In the rows, 128 means zero.
Each path below is one point turned by a fixed rotation once a step. After each direction that follows a path, write how fast that rotation turns it, in degrees each step (0 if it stays still).
Each turn is a multiple of 5 degrees from 10 to 175, or 0.
Each row of a path follows its step; steps can be skipped.
Rotation 1:
step 1: [131 123 125 125 127 128 126 130 124 126 126 139 125 122 123 135 123 130
 128 128 133 116 135 140 137 120 132 133 133 125 128 140 129 131 133 124
 130 124 134]
step 4: [125 131 120 125 128 136 127 135 119 127 128 121 124 122 120 135 128 127
 121 141 123 130 135 133 131 129 125 122 134 141 116 131 126 134 127 127
 125 131 131]
step 7: [127 127 129 128 136 130 126 129 136 126 130 128 122 111 130 134 118 131
 133 133 124 133 123 126 131 121 134 129 135 139 134 130 136 131 135 121
 132 129 126]
step 9: [129 124 120 133 131 127 136 134 119 136 118 133 119 121 119 132 133 131
 123 131 131 118 129 130 132 126 131 132 135 123 129 125 131 139 135 128
 126 122 129]
step 12: [122 134 117 131 127 129 130 127 132 127 128 123 120 126 118 134 124 133
 121 127 130 128 134 129 125 129 126 120 135 134 124 137 132 135 122 116
 131 137 125]
step 13: [125 130 127 124 137 132 121 120 127 121 128 129 122 127 118 136 133 120
 124 128 131 127 134 130 129 120 127 120 123 140 122 130 132 119 135 120
 127 129 134]
step 14: [122 130 136 125 129 120 121 131 129 126 125 123 122 120 123 139 133 116
 130 133 131 122 128 123 132 127 132 134 136 130 117 133 135 132 125 128
 127 122 135]
step 16: [130 128 123 124 125 124 121 131 129 141 135 129 133 120 126 134 127 135
 127 136 132 129 130 127 131 127 134 128 128 141 130 121 130 128 143 129
 131 120 136]
Directions:
[126 131 128 126 129 125 127 129 128 130 130 129 130 127 130 127 126 131
 129 126 127 129 128 129 124 127 131 129 128 129 131 131 127 129 128 127
 128 129 131] => 80
[128 129 130 129 125 128 130 127 126 125 128 127 126 127 129 130 126 130
 128 126 128 128 128 125 128 129 129 126 128 129 127 129 128 123 128 124
 126 131 128] => 55
Rotation 2:
step 5: [126 130 130 134 134 124 125 138 138 121 129 122 137 131 132 133 125 135
 128 133 121 139 119 130 121 131 125 129 139 131 123 126 136 135 125 123
 137 133 129]
step 6: [138 130 122 124 137 117 125 126 125 128 125 135 127 132 122 130 121 131
 128 122 129 129 128 127 140 138 116 120 127 125 124 128 134 137 132 136
 137 133 130]
step 7: [129 126 129 126 136 120 117 137 128 117 128 131 130 127 125 134 126 127
 120 141 121 121 125 126 121 131 118 137 121 127 136 139 132 122 127 131
 128 126 129]
step 10: [134 132 120 129 128 125 130 135 132 122 136 132 123 123 118 122 134 135
 132 123 116 123 115 128 126 126 122 125 128 130 129 133 139 127 123 136
 130 126 121]
step 13: [119 128 131 120 140 121 133 131 130 134 123 130 126 125 127 128 124 139
 136 126 120 128 130 128 120 130 123 130 142 125 134 129 141 121 128 126
 127 127 121]
step 14: [132 129 122 136 125 121 132 134 128 123 124 140 123 126 119 142 122 134
 122 131 127 133 122 123 131 120 127 125 135 131 127 123 130 127 125 129
 133 143 124]
step 15: [127 133 124 137 140 120 118 129 127 129 122 125 129 121 125 131 133 129
 124 121 116 124 127 125 124 136 118 137 128 116 126 122 124 136 131 130
 127 131 126]
step 16: [134 130 117 124 131 131 126 126 133 126 125 138 133 121 134 140 132 126
 133 138 132 129 125 132 132 130 124 129 132 117 141 132 141 129 128 125
 135 127 124]
Directions:
[130 132 128 124 129 126 127 127 131 128 129 128 129 127 128 128 129 124
 131 129 130 129 127 126 128 128 128 129 126 129 127 129 129 131 131 128
 131 126 130] => 70
[130 128 126 127 130 131 129 127 129 129 124 127 128 129 126 128 128 130
 128 129 126 126 127 128 126 129 128 129 124 128 130 127 129 126 126 128
 128 123 127] => 125
[126 126 129 126 125 129 127 125 130 130 128 131 129 130 129 127 128 128
 131 126 127 130 127 127 128 130 124 129 125 125 129 129 129 129 128 130
 126 129 128] => 115
Rotation 3:
step 0: [126 129 131 126 125 127 123 122 128 129 136 123 121 135 122 129 123 126
 127 122 131 129 125 129 133 117 134 124 134 123 125 125 132 131 126 135
 109 134 129]
step 2: [122 122 133 127 116 128 132 123 129 130 125 122 124 130 127 119 118 123
 134 132 129 133 129 132 120 134 139 124 135 130 136 136 131 133 135 128
 131 128 120]
step 6: [144 126 122 129 134 120 131 127 126 136 128 131 135 125 136 135 124 119
 127 124 125 127 126 129 127 126 139 130 133 130 127 129 129 128 133 129
 128 139 120]
step 7: [129 128 127 113 130 129 119 124 136 128 138 121 131 127 131 128 130 126
 123 118 121 128 123 131 134 136 125 128 131 121 128 134 135 132 126 133
 126 119 123]
step 8: [125 121 124 124 122 123 121 123 125 123 132 129 123 131 134 138 133 127
 135 123 133 140 128 131 122 116 127 130 119 131 126 123 136 130 134 130
 134 128 123]
step 11: [131 126 124 128 125 132 133 120 135 122 129 128 128 131 114 126 127 123
 133 130 135 115 131 137 124 131 129 123 128 129 121 130 130 131 125 127
 141 127 118]
step 14: [120 125 126 123 141 131 131 129 127 140 123 128 132 133 131 125 138 115
 126 125 129 128 127 124 121 130 125 129 128 124 135 123 131 129 130 135
 133 123 118]
step 15: [135 116 125 125 124 131 127 120 122 124 125 131 129 119 133 129 120 125
 132 126 120 125 123 127 126 132 120 127 124 130 137 125 131 138 136 126
 122 132 119]
Directions:
[126 127 130 128 131 127 127 129 130 129 130 126 125 130 131 125 126 129
 129 128 126 126 125 129 127 129 127 127 128 126 132 130 127 129 128 130
 128 127 130] => 145
[129 126 133 127 127 130 127 128 128 126 127 128 130 129 127 128 129 126
 128 130 129 131 128 132 130 129 129 127 128 126 128 126 130 128 131 127
 129 127 131] => 130
[125 128 126 129 128 131 131 129 127 127 130 128 128 128 129 131 128 127
 129 129 128 131 127 131 128 127 132 126 129 129 130 129 124 128 130 132
 126 130 128] => 175
Rotation 4:
step 0: [134 128 139 137 139 126 130 129 129 119 129 122 139 137 131 120 135 127
 123 122 122 136 126 131 134 127 121 134 129 128 120 128 120 129 127 127
 120 123 132]
step 2: [127 125 126 117 122 126 124 139 130 132 130 132 128 141 126 124 132 132
 128 127 128 128 128 130 117 126 130 127 126 119 122 126 129 131 140 122
 134 121 145]
step 3: [130 122 134 137 130 128 131 122 132 121 137 128 124 124 127 122 143 136
 128 126 128 128 128 128 120 129 125 118 140 127 120 120 128 126 128 128
 124 131 143]
step 6: [133 120 129 124 127 124 130 122 126 121 128 135 126 119 136 135 137 138
 120 139 128 117 125 125 123 135 124 138 131 128 119 133 128 130 125 124
 131 127 135]
step 8: [136 131 132 143 127 131 132 131 125 124 135 125 135 131 125 119 141 125
 128 127 127 131 134 132 133 129 126 133 135 115 124 123 117 131 124 128
 122 122 126]
step 12: [119 131 129 141 131 131 125 134 138 127 128 122 130 132 132 124 117 120
 127 136 118 128 120 129 121 125 123 136 133 128 129 130 125 137 129 124
 122 132 138]
step 13: [130 132 133 128 124 127 136 141 131 130 133 130 134 134 119 116 136 115
 120 132 130 121 133 122 126 128 126 133 131 126 125 129 125 128 131 122
 141 124 136]
step 15: [130 129 132 128 135 133 128 121 138 123 128 133 134 123 120 126 126 133
 121 130 130 143 123 132 116 131 124 125 126 123 132 129 125 134 138 120
 119 132 136]
Directions:
[127 128 125 125 130 126 125 128 129 124 130 126 127 131 126 127 126 127
 128 128 125 130 129 126 125 127 127 128 126 126 130 127 129 129 130 127
 126 128 126] => 140
[130 125 128 129 130 128 131 126 129 130 128 126 129 129 124 127 130 126
 130 128 130 128 130 128 126 128 130 126 129 128 128 128 131 131 129 131
 127 129 125] => 70
[128 131 128 127 128 126 131 128 129 127 129 128 125 124 127 127 128 128
 127 127 131 126 125 125 126 125 128 131 128 129 129 126 127 131 129 127
 129 130 128] => 40
[127 128 128 129 129 125 130 127 128 126 128 125 127 128 130 132 128 129
 129 128 127 126 128 126 127 132 126 126 130 131 127 130 126 130 127 128
 124 129 128] => 130
[131 129 129 127 129 128 128 130 128 128 129 124 131 127 126 126 127 130
 127 126 129 131 131 126 128 129 126 125 128 129 128 127 124 128 127 127
 131 129 130] => 140
Rotation 5:
step 2: [123 128 133 142 125 134 131 119 127 135 130 128 139 126 121 134 127 129
 125 137 131 128 132 131 130 122 131 129 128 130 122 125 133 128 119 122
 129 131 131]
step 3: [137 128 126 138 122 124 126 127 132 127 125 128 131 143 129 122 133 136
 136 124 127 128 122 132 133 121 120 129 127 120 129 130 124 130 133 131
 125 133 130]
step 5: [122 130 122 117 124 126 129 129 122 135 136 125 125 125 129 133 137 124
 121 130 125 127 130 120 134 124 135 125 123 131 123 136 128 134 118 127
 132 129 131]
step 7: [128 132 127 135 128 129 116 138 131 123 125 129 130 116 126 130 126 134
 130 130 139 124 124 137 121 129 128 138 122 127 130 128 131 122 131 122
 125 129 129]
step 8: [125 125 128 129 136 124 137 124 121 117 126 132 128 127 137 126 134 130
 138 124 125 121 127 123 130 135 137 123 118 123 126 133 124 122 125 129
 125 127 130]
step 10: [125 130 142 121 118 127 126 128 142 127 138 125 121 124 129 134 129 127
 127 133 134 128 129 132 131 127 118 132 130 123 127 124 128 131 125 131
 128 129 125]
step 11: [129 124 134 132 135 134 128 124 126 119 127 126 135 134 134 131 119 132
 134 131 128 136 129 124 137 125 125 135 129 130 126 132 137 129 126 119
 131 118 131]
step 18: [120 126 124 129 130 122 127 125 122 136 127 119 126 128 131 121 132 127
 139 131 132 126 130 126 127 130 123 130 133 122 124 129 120 134 117 131
 134 121 119]
Directions:
[132 127 129 129 128 130 131 128 123 129 131 127 129 129 128 127 129 128
 131 130 128 127 129 128 127 126 132 126 130 128 128 130 127 129 126 127
 130 127 127] => 115
[127 127 128 127 126 127 128 129 128 131 132 132 130 126 127 126 128 126
 127 129 130 126 125 130 131 127 130 130 124 126 128 127 129 129 128 130
 130 130 129] => 145
[128 126 128 126 129 129 129 131 130 127 131 128 125 127 126 127 129 128
 128 129 130 129 132 129 126 125 127 129 125 128 129 126 126 126 130 125
 127 127 126] => 120
[130 126 128 128 125 130 129 127 129 130 126 129 130 130 127 128 127 130
 125 128 124 128 131 128 130 123 127 130 128 128 127 128 127 128 129 129
 126 128 130] => 35
Rotation 6:
step 2: [122 124 125 132 132 130 118 131 118 137 125 124 132 126 114 132 124 129
 130 129 136 126 126 134 136 134 126 133 131 123 131 132 127 133 124 132
 133 121 126]
step 3: [122 135 125 121 117 128 132 124 129 127 133 133 126 131 130 123 121 126
 130 131 132 134 125 120 130 122 136 125 131 135 132 141 122 136 132 125
 128 129 132]
step 7: [120 133 128 132 131 119 130 134 128 130 135 128 122 129 122 121 124 133
 119 129 119 133 129 132 130 139 124 130 128 138 128 131 123 125 123 128
 127 131 137]
step 8: [128 128 127 132 129 123 127 120 137 138 133 133 131 129 133 133 128 129
 125 129 138 130 127 120 120 118 122 127 140 126 124 116 127 129 125 129
 132 129 129]
step 11: [120 129 134 125 134 131 130 134 123 132 127 124 138 127 122 136 128 134
 128 126 129 131 128 118 134 123 128 119 135 130 128 124 129 126 132 130
 128 139 138]
step 13: [133 134 129 125 131 138 123 125 130 134 132 128 125 130 130 131 122 123
 121 133 129 129 122 128 124 134 128 136 123 125 131 124 123 138 124 125
 122 115 119]
step 16: [137 133 138 130 127 127 136 136 127 143 125 123 126 125 127 131 123 132
 128 135 127 126 131 130 121 136 125 130 130 127 129 122 138 123 129 128
 123 129 123]
step 17: [133 126 122 137 128 121 119 134 125 134 126 127 126 127 127 125 135 120
 124 117 133 134 121 125 133 119 132 132 131 129 133 130 124 126 124 128
 121 123 128]
Directions:
[127 128 128 127 128 130 129 128 129 128 127 131 128 126 129 128 127 128
 128 126 129 130 129 125 126 130 125 130 130 130 124 129 129 124 130 132
 127 128 127] => 95
[129 129 128 127 128 128 126 126 127 130 124 127 127 128 125 128 124 129
 124 128 126 127 131 128 129 127 124 129 128 128 127 125 128 129 129 126
 128 128 128] => 125
[127 128 128 127 128 129 129 129 129 130 126 125 129 129 129 124 129 125
 127 124 127 133 126 127 129 129 127 128 126 129 129 131 126 131 130 127
 129 129 129] => 100
Rotation 7:
step 1: [126 129 126 129 116 126 137 129 123 131 127 130 123 125 123 141 124 121
 123 129 135 133 127 139 133 124 126 136 124 125 136 132 137 136 127 121
 132 130 127]
step 3: [129 137 125 136 130 127 134 124 124 135 122 115 137 127 123 128 125 136
 131 126 128 136 125 136 130 125 125 137 133 124 134 123 132 136 124 130
 133 137 128]
step 4: [119 131 120 134 131 126 131 123 129 130 128 132 133 127 132 124 129 128
 128 124 134 137 124 132 140 137 126 132 134 116 129 128 123 133 111 128
 129 132 130]
step 5: [125 131 122 129 125 125 136 131 129 133 141 129 128 129 124 132 125 128
 117 128 128 130 129 128 142 131 130 138 133 128 131 129 128 130 125 136
 130 143 132]
step 6: [121 125 136 133 122 116 130 133 127 132 127 133 125 130 120 128 125 129
 129 126 130 123 134 136 145 128 127 127 130 123 135 128 125 137 127 122
 129 136 131]
step 8: [127 131 131 137 134 122 131 118 124 144 122 132 126 124 125 129 127 128
 127 134 126 136 128 123 130 131 131 130 128 125 135 127 129 143 122 121
 123 134 124]
step 9: [125 138 123 130 127 127 134 133 124 136 123 119 128 128 131 135 125 124
 122 129 133 135 122 131 132 126 128 132 133 114 130 128 129 136 125 128
 133 135 116]
step 10: [114 128 125 132 124 130 133 128 123 134 132 130 127 131 131 124 128 124
 121 124 121 132 124 134 137 138 115 132 132 126 133 122 125 135 121 124
 132 132 124]
Directions:
[124 130 127 130 127 129 127 131 129 125 125 130 128 127 128 129 129 125
 129 126 132 130 127 129 128 127 128 127 128 125 125 131 129 128 129 127
 129 126 129] => 135
[129 128 127 125 129 127 133 124 130 128 127 131 127 126 130 128 127 126
 126 128 129 129 128 127 127 124 128 128 132 126 126 128 127 126 127 127
 126 130 127] => 85
Rotation 8:
step 1: [121 122 125 136 122 123 128 125 117 119 128 136 125 128 121 121 118 131
 140 120 128 137 128 132 119 122 129 132 130 126 134 132 115 128 119 124
 127 129 128]
step 3: [126 128 129 127 122 126 129 128 130 121 125 138 132 135 136 129 129 129
 122 134 142 129 119 133 122 118 130 133 140 121 118 119 120 136 129 125
 134 123 133]
step 5: [130 111 116 125 122 125 135 130 133 135 136 135 132 128 129 127 123 131
 129 118 129 126 133 129 116 124 131 123 134 135 131 129 114 129 121 132
 130 132 127]
step 8: [127 121 128 120 116 118 138 121 137 121 130 134 130 136 132 122 128 129
 133 124 128 128 119 130 124 128 122 122 134 137 135 122 119 129 116 126
 134 127 124]
step 9: [128 116 133 130 126 130 134 123 125 134 131 136 131 116 136 116 121 126
 132 129 127 120 134 134 124 133 125 120 138 118 125 121 119 131 126 126
 134 128 127]
step 14: [125 132 124 130 124 117 131 134 131 132 139 131 131 129 132 128 116 123
 140 120 129 129 129 133 121 132 137 127 137 128 128 123 115 128 136 130
 127 143 131]
step 17: [124 124 132 123 117 120 122 122 135 126 131 131 133 131 133 132 120 116
 138 126 128 135 120 129 131 141 139 128 138 128 131 123 119 129 122 128
 132 133 125]
step 18: [127 122 134 129 136 121 131 123 135 137 137 130 130 135 134 121 131 119
 133 133 126 124 135 138 118 134 123 119 134 128 137 120 122 126 132 134
 134 133 123]
Directions:
[131 126 125 129 129 128 132 127 132 129 127 129 129 130 126 127 133 127
 128 127 130 129 130 126 128 127 129 130 128 130 129 126 130 127 129 128
 128 128 129] => 135
[130 129 130 128 129 129 127 128 131 128 127 129 129 128 129 129 128 127
 128 129 131 132 128 128 128 130 132 127 130 125 124 129 129 129 131 129
 130 131 128] => 100
[131 128 126 125 128 125 126 124 128 128 128 126 124 128 129 128 127 131
 129 125 129 129 128 129 129 129 128 128 130 130 128 128 128 126 127 131
 126 132 127] => 115
[127 129 128 126 130 128 130 129 129 132 131 129 128 130 129 128 126 130
 126 129 129 129 130 125 128 129 125 125 130 128 129 128 129 128 125 129
 131 128 131] => 115
[128 128 129 131 127 125 129 130 126 126 127 129 128 128 128 127 128 127
 127 124 129 127 127 126 132 131 126 129 129 126 127 126 128 129 127 127
 128 131 132] => 135
[129 127 129 130 125 127 130 127 127 126 127 126 127 127 126 126 130 129
 131 133 127 129 130 127 130 130 126 125 130 127 128 129 127 128 128 130
 129 127 126] => 35
Rotation 9:
step 0: [125 126 124 124 132 130 114 129 127 130 130 131 129 124 132 138 130 130
 127 132 129 128 129 125 118 131 136 131 127 124 138 131 127 127 124 123
 124 134 113]
step 2: [122 121 122 131 125 128 121 134 130 132 126 130 120 124 132 124 135 119
 128 131 130 128 125 125 122 129 123 127 121 125 129 126 125 126 134 115
 128 114 124]
step 7: [120 129 128 125 122 129 118 126 130 132 120 124 129 123 136 134 131 124
 133 120 125 126 122 129 125 132 128 130 129 122 136 132 126 129 125 117
 131 117 119]
step 9: [128 122 129 135 131 118 126 133 124 131 134 129 119 118 128 136 131 124
 131 127 129 132 133 125 123 121 118 124 124 128 125 124 121 130 122 119
 134 124 122]
step 11: [131 128 125 131 127 133 118 129 131 130 132 115 121 130 123 133 136 127
 137 134 127 124 128 127 123 129 125 129 121 132 128 131 124 133 125 124
 119 139 122]
step 12: [118 119 125 126 131 124 116 125 124 126 130 122 128 123 128 129 132 130
 129 124 131 128 126 122 119 124 131 127 136 124 131 127 121 130 126 119
 122 125 114]
step 15: [129 124 129 130 127 126 126 134 123 138 122 131 132 126 127 128 131 123
 135 132 129 129 129 122 120 123 120 125 131 132 137 130 123 126 120 129
 128 118 112]
step 17: [120 129 129 125 133 124 119 131 135 129 131 116 122 121 134 129 136 127
 127 130 133 129 133 128 128 123 127 122 120 118 131 129 124 129 128 126
 124 132 115]
Directions:
[128 126 130 128 126 126 129 129 128 125 125 127 129 126 126 128 127 126
 129 125 128 127 126 129 130 124 128 127 132 128 127 128 128 129 127 129
 129 126 125] => 130
[129 131 129 130 128 129 130 128 125 127 132 126 126 127 130 128 131 125
 129 127 128 128 127 127 129 127 129 130 131 125 125 127 127 130 126 124
 129 128 131] => 145
[124 123 128 128 129 129 128 127 129 126 128 126 128 130 125 126 126 127
 128 133 128 128 126 126 127 129 127 130 130 129 125 128 127 129 128 128
 126 127 130] => 40
[129 127 128 128 129 128 130 130 125 131 130 125 125 129 127 127 127 130
 129 131 127 126 130 129 131 127 128 126 126 128 128 127 128 129 126 132
 129 128 126] => 60
[130 126 126 129 126 131 128 130 130 125 129 129 127 126 129 128 128 127
 128 128 124 128 132 131 126 129 129 130 129 128 127 126 129 128 127 130
 128 131 127] => 135
[127 130 126 131 130 128 130 130 131 127 128 129 129 130 127 128 129 127
 130 128 130 132 130 127 130 126 122 128 129 129 130 129 127 129 128 129
 130 130 128] => 60
